Where one turn sends some rows of the set: a few examples, then the rows asked
K209: [ -8  29 -14 -11  10  33 -13   6   4 -20  17   2]
K631: [ -2   7  12 -14 -27 -14  -4  12 -26   0 -18   6]
K191: [ 47  -9   5  -2 -13  23 -10   4 -10   8  12  18]
K453: [ 49  -8  -2  -4  -8  23  -6  10 -13  -1  14  21]
K126: [ 46 -15   9  -5 -10  22  -6   6  -7  -1  10  18]
K633: [ 49 -10   7  -1  -7  23 -11   8 -12  -1  10  19]
K824: [-15  22 -12 -12  14  23 -12   9  10 -21  14   1]
K981: [ -4  20  -2  -9   9   6 -16  21  -4 -33  -5  29]
K220: [ -7  22 -19 -15  12  30 -10  14   7 -22  15   0]
K158: [-11  26 -14 -14  10  29 -13  10   9 -19  21   3]
K826: [-12  13  20 -18 -23  -7 -13  10 -30  -1 -10   0]
K288: [ -5  12  20 -19 -31  -1 -16  10 -30   8 -12  -3]
K385: [-12  32 -15 -21   4  28 -10  16  -2 -14  23  -5]
K943: [-11 -11  19 -15 -20  12 -25  -8 -19  15  14   1]
K521: [ -9  12  13 -20 -29  -6 -11  10 -30   5 -16  -3]
K176: [ 42 -13   9  -1  -2  32 -20   1  -5  -2  11  17]
K204: [ 44  17 -11 -12 -13  27   7  15 -11   4   6 -10]
K282: [-10  12  12 -18 -24  -9 -15  16 -30   7 -13  -1]

K176 -> K631
K282 -> K209
K220 -> K191
And these:
K633 -> K521
K204 -> K943
K453 -> K288

Where one turn sends some rows of the set: a few examples, then the rows asked
K276: [ -2   3   2  13 -11  -1 -27   1   9   3 -10  30   1 -11 -31  10   2  12
 -27  -9 -30  17 -23  15  -3   9 -25 -15   7  -2  -9   4 -11 -39 -32  25
  25  14]
K558: [  0  12   8   9 -11  -8 -37  40   4  25  -2  24   5  24 -43  -8   1   0
  -7  -5  16  27 -25  27  11   3 -11 -22   8  13 -17  -8 -15 -20 -24  35
 -19  20]
K89: [ 18 -12  20  26  -6  11 -23  -1 -27   6   0   8  22  30 -22 -22   7  -1
 -29  12 -16 -17  -4  35  -3  20   7   1  -7   8 -36  -1  -6 -49 -13   7
  -3 -16]
K22: [ -1   1  15  10  -6   7  -3  15 -37  15   8  -1  19  27 -52  15  25 -11
 -17 -20 -12 -24   3  27  10 -19  -6  -8 -18  26  -4  21 -37 -32   1   0
   2 -21]
K478: [ -5   1   8   7 -25  16 -35  54   4  24 -13  22  12  13 -50 -19  -7  -3
  -2  -8   7  17 -22  15  12 -11  -7 -16  -1   1 -19  11 -19 -23 -21  26
 -18  39]
K214: [-11  -6   7  10  -5  13  -1  40  -8  21 -31  26  29   5 -28 -47   0  -8
   7  -1   6 -22  -7   2   7  14  -2 -17  -2 -17 -23  17 -10   3  14  18
  12  36]
K141: [  5   8  25   9  -9  -2   2  35  -4   0  -5   9  42  27   4  -6   5  -1
 -26  34 -10 -24  -1  36   7  11  27 -30   0  12 -15 -12 -21 -28 -20  23
  10   5]
K737: [ 16  -5  -8  14   1   5 -43  -8   3  19 -32  16  18   4 -28 -23  -8   4
  -7   3  -5   2 -25  44  15  18 -16  -7   4   0 -36  17  -6 -23   5  20
 -10   6]
K726: [-11   6  15  17  -1   8  -3  44  -3  14 -21  15  23  14 -12 -34  19  -3
   2  19  14 -32 -14  18   6  18  -4 -23   3 -15 -24  -4  -9  -2   3  23
  21  35]
K493: [  8  -8  30  24 -10  12 -10  19 -47   7  33  12  33  12 -31   7   4  -6
 -32  -5 -20 -21   9  30  -4  -6  13  -7 -15  12 -28   6 -21 -27  -3  -6
  24 -10]
K79: [-13 -16  -6   9  -7 -15 -15  25   2  -4  11   5   3  26 -21 -13  13 -14
  -7   3  15  -3 -11 -14   6  14 -12 -11  13  -7  15  -2 -12  -3  -7   9
  37   8]
K712: [ 14   9  23   0   2   0  -3  23 -29   2  -1  17  39  12 -30  13 -10   1
 -38  15 -16 -22  11  38   6   0  29 -18 -15  21  -5  12 -43 -28  -6  17
  -4 -20]
K328: [ -1  -3   5  13 -16 -25 -21  13   6   0 -31  24  25 -13  -5 -18  11 -14
 -28   7  -5 -18   3   7   3 -19 -17 -18   7  -6 -16  -8 -20   9  18  24
  31  -4]
K311: [-18 -16  22  13 -11  -6  -6  32 -32  31  19  11  35  33 -48   9  19  -5
 -25 -20 -20  -5   2  42   6 -16 -12 -36 -31  21 -21   5 -26  -1   6  -3
  22   9]
K35: [  2  -2  22  16 -10 -15 -22  13 -27   7 -16 -10  22  19 -14 -12  35 -15
 -29 -10   0 -21  11  24   0 -32 -16  -5  -5  10 -16  -7 -26 -30  10  -8
   3 -13]
K588: [  1  -4   4   4 -28 -14  -2  19   2   8 -30  35  13 -29 -12 -19 -10 -13
 -22   2 -13  -5   0  -5   2  -8  -4 -20   4  -5  -9  12 -15  12  14  28
  38  -1]
K917: [-36  -5 -11   8   5  24   6  29 -17  15 -35  12  19  -9 -45 -15 -29  -7
 -25 -16  -1  -6 -11  22 -13 -21  14 -19 -15 -10 -38   5 -24   4 -10  12
 -18  -6]
K741: [-30 -19 -10   1  -6  34 -18  38 -17  25 -12 -15  16   4 -43 -29 -25 -12
 -15   4   1  -7 -22  19  -9 -23  20 -27  -4  -6 -24   4 -22   9 -12  -8
  -9  -4]
K501: [-36  12 -26   7 -22   3   3  -1 -17  20 -12   9  15  -5 -43 -10 -30 -19
 -27 -31 -21  -2   7   7  19  -2  21 -11   0   5 -14  14 -12   4 -23  14
   7 -12]
K144: [-15   3  22  20   1 -11  -9  13 -17  25 -18  13  16  17 -45  10  26   0
 -36 -32 -23   7  -5  35 -12  -4 -34 -26 -19  17 -25 -13 -18 -33  -4   2
  25  15]
K113: [-20  -7   1  -1  15 -17   7  13   2  11 -10 -14  33  37 -26  14  14  -5
 -13 -10  -6   1  -9  31   8  21 -15 -35  -5  16   9   4 -21 -15   8  -7
  38  18]
K271: [ 15  -1  -8  -2 -15   6 -38   1   2  28 -37  24  22 -13 -29 -25 -29   6
  -7 -11  -9  12 -20  29  14  -2  -8 -12   5   1 -27  31 -13 -12  14  15
  -4  21]
K218: [-12 -24  -2  12 -29  -2  -9  48   0  -1   1  13  -1  16 -36 -21   3 -25
  -3   1  17   3  -7 -24   8   4  -4  -8   3  -6   7  13 -11  -1 -11  19
  22   6]
K872: [  4  -7  -3   5 -33  12 -24  16   7   6  -7  19  -7 -16 -34   6 -18   2
 -21  -6 -22  20 -27   8   5   1 -10  -9   6   0   0  25 -11 -35 -29  22
  27  14]
K382: [-33  -3  -8   3 -14  33  -4  35 -23  34  -8  -3   1   3 -57 -26 -10 -15
 -12   5 -26  -6 -17   5  -5   7  22 -32  -1   5 -10   7 -10   0 -37   9
  -3 -12]
K163: [  3 -22  14   3   5  -9 -12  22 -25  15  17  12  50  28 -32   2 -22   4
 -36  14 -18  -4   8  49   8  18  21 -33 -21  12 -17  10 -26   2  10   1
  15  -1]
K718: [-37  14 -12   3 -36  12 -13  25 -16  32   5  -6  12  -4 -40 -16 -17 -19
 -24  -7 -29  -4  -3   6  15 -16  27 -30   7  10  -6   3 -14   7 -35   5
  20   4]
K383: [-15  -4   9  -9  12   0  10  23 -17  24 -12   6  38  33 -49  15   7  11
 -21   2 -24 -14  -2  49  13  12   1 -41 -28  18   4  24 -39 -14   0  10
   8   8]
K759: [-40   4 -22   9  -9  19   5   7 -14  10 -17   5  28 -11 -27  -8 -39  -3
 -29 -27  -9 -13  -4  24   6 -21  20 -10  -6 -14 -29  13 -19   0  -9  -1
  17  15]
K237: [  0  -5  10   6  -1 -25 -14  19   6  18   1  16  37  46 -33   7 -16  -8
 -28   6  -6  22  -9  44  11  27   8 -37  -7  35 -13 -13 -17  -8  -6  25
   5  -1]

K726 -> K737
K478 -> K214
K113 -> K237
And these:
K311 -> K383
K741 -> K917

